Each path below is one point turned by a fixed rotation once a step. After each direction that follows a path, write how fast that rotation turns it, in degrees per step (0 if it stays still).
Each turn is a multiple of 5 degrees from 10 to 175, or 0.
Each row of a path follows its step; steps can be skipped.
Path 1:
step 0: [ -0.9  -1.3  15.9  21.8   2.6 -14.7  -8.6  -9.9   9.3 -16.3  16.6  -7.3
   5.1 -16.6   5.1   2.7   2.1   8.5   9.0 -12.5   9.5   7.8  -6.2   5.6
  -1.2  12.6   5.6   0.2  -8.5   5.5 -16.3   6.7   7.2  -6.4  -9.6  13.8]
step 1: [  6.6  -8.4   2.3  -0.6  -0.6   5.1 -10.1  -6.8  -6.1 -10.3  17.4  -5.5
   5.5 -14.8  -3.0   4.4   6.9  -9.0 -16.6  -6.6   5.0   6.3 -35.1  -5.3
   1.2  11.2   0.2   4.2  -6.9  16.5  -0.2  -4.3  -4.0  -4.8 -13.8 -11.8]
step 2: [-12.4   6.9  -6.4  -0.8  -7.3  -4.6 -15.7   3.7   0.7 -17.1  17.9 -12.1
  -5.2  -7.0   9.2   8.4   7.0   1.3  -1.1  -1.5  -2.1 -20.4 -21.0   8.6
  -4.8  -4.2   8.4   7.9 -10.2  -8.0 -17.1   5.5   3.2 -10.0 -14.3  10.4]
step 3: [-11.3   5.5  15.3  11.4   9.7  -0.4  -1.5   5.2   2.3 -14.1  11.8  -5.4
   0.6 -28.9 -10.9  -0.3   9.1   0.5  -2.8  -5.1  11.6  -4.2 -13.8 -10.7
  -6.1   0.9  -0.2  -2.3   0.8   1.7   9.8   1.3  14.2   9.8 -25.2   6.9]
step 4: [-13.8   2.1  -5.6  10.3  -4.8  -3.1   3.7   0.1  -1.0 -19.1   9.1  -7.7
  14.5   5.2   2.3   3.7  -5.4   3.0  -5.1   2.6   9.7   5.8 -31.7 -10.0
   1.0  10.6   8.3   4.6 -17.1  -5.3  -5.4 -14.9  17.4  -7.2  -6.6  -2.3]
step 5: [ -8.7   0.8  -5.7  16.8  -3.8   6.3  -2.6  11.7  -4.0 -16.7  22.1   0.4
  19.6 -16.9  17.6  -7.5  -1.5   5.5 -10.6  -1.1   6.3 -18.6 -11.2   6.8
   6.1  -7.4   3.9   0.0   2.8   8.5  -4.2   4.2  -2.7   7.8 -14.2  -3.6]
step 6: [-16.3   2.7  16.7  14.6  -1.7 -12.5 -15.2   5.4  -4.6  -9.2  19.9 -11.0
 -13.0  -4.9   5.8  -7.0   4.2   7.7 -14.8   7.4  12.0  -3.8  -6.2  -8.2
  -0.2  19.1   4.9   8.9   7.0  -5.9   0.6 -15.6   4.2   1.9  -8.0   1.6]
step 7: [-17.6   0.8  -8.6  -4.0   2.6  -3.8  10.4  18.7  -3.4 -24.9   9.4 -10.4
  13.7  -6.8   6.8  15.6   2.9   5.1  -4.7   3.5   1.5   2.0 -15.3  -3.6
  -8.5  21.2  -4.2   2.0   1.9   5.3   7.5   0.5 -11.2   0.3 -16.1  -6.5]
step 8: [-11.1   1.4   8.7  22.1   9.6 -12.5  -3.4 -17.0  -0.2 -23.4  14.5  -8.9
  13.7  -4.7  26.4   2.7  -0.7   3.2   3.1   1.3   9.9  -5.4  -1.4   5.2
  -9.5   5.5   5.3   0.1  -2.6   4.2  -4.5   0.0  -4.3  -0.8  -4.3  16.4]
step 9: [  3.6  -5.9   4.0   7.0   6.0  -0.3 -14.8   3.1  -5.4 -11.8  30.2  -8.7
   7.5  -8.8  -1.0 -13.5  -3.4  -3.6  -8.6 -13.4   4.6   9.4 -17.2  -2.4
  -6.9  18.7  -6.7   5.9  -1.3   7.9  15.3  -5.6 -11.3  -2.7  -9.7  -3.0]
[-1.3 -2.7 -0.8  5.0  1.3  0.8  1.7 -4.2 -0.1  1.4  0.9 -1.1 -2.5  9.3
 -5.0  2.7 -1.2  3.5  0.2 -3.8 -0.5 -0.7 -3.9 -2.7  3.6 -2.0 -0.5 -2.7
  3.0 -3.7 -2.6  3.8 -6.9  8.0 -4.3  0.8]  0
[ 4.4 -2.9  3.1  6.1 -0.5  4.1 -0.2  2.1 -2.7 -4.1 -0.3  4.9 -1.1 -6.9
  1.1  8.9  0.3 -0.2  3.8  0.3 -4.8 -2.4  3.8 -2.1  0.1 -1.3 -2.1 -0.6
 -2.7 -1.7 -2.9 -6.4 -2.2  5.2  1.7  1.0]  145
[ 1.7 -4.5 -4.4  3.1 -4.8  2.8 -7.2 -3.0 -6.8  0.5  2.9 -1.5 -2.6  1.4
  5.3 -1.8 -1.9 -5.5 -1.5 -3.5  2.0 -3.0 -1.2  3.7  7.0 -3.6 -3.7  2.0
 -0.3  1.8  5.1  0.0  0.2 -0.4  3.0 -0.4]  95
[ 3.4  0.2 -2.1  0.3 -0.5 -2.1  0.3 -2.1  2.9 -4.4  0.8 -5.7  1.2 -2.1
 -5.9  1.6  2.4 -0.8  2.6  1.4 10.8 -4.7  3.2  1.2 -1.5 -3.9 -2.0 -4.8
  3.5  2.1 -1.5 -1.9 -1.5  0.9  3.3 -7.9]  155
[-1.3 -0.6 -2.5 -8.1  1.9 -1.8  5.1  2.7 -1.4 -3.7 -1.2  2.0  6.1  4.9
  1.1  6.2  0.5 -1.7 -3.6 -7.1 -1.7 -7.1 -2.5  2.1  2.0 -0.7 -1.4  4.4
  0.2 -1.5 -4.1 -2.2 -0.8 -2.5  3.6 -1.2]  130
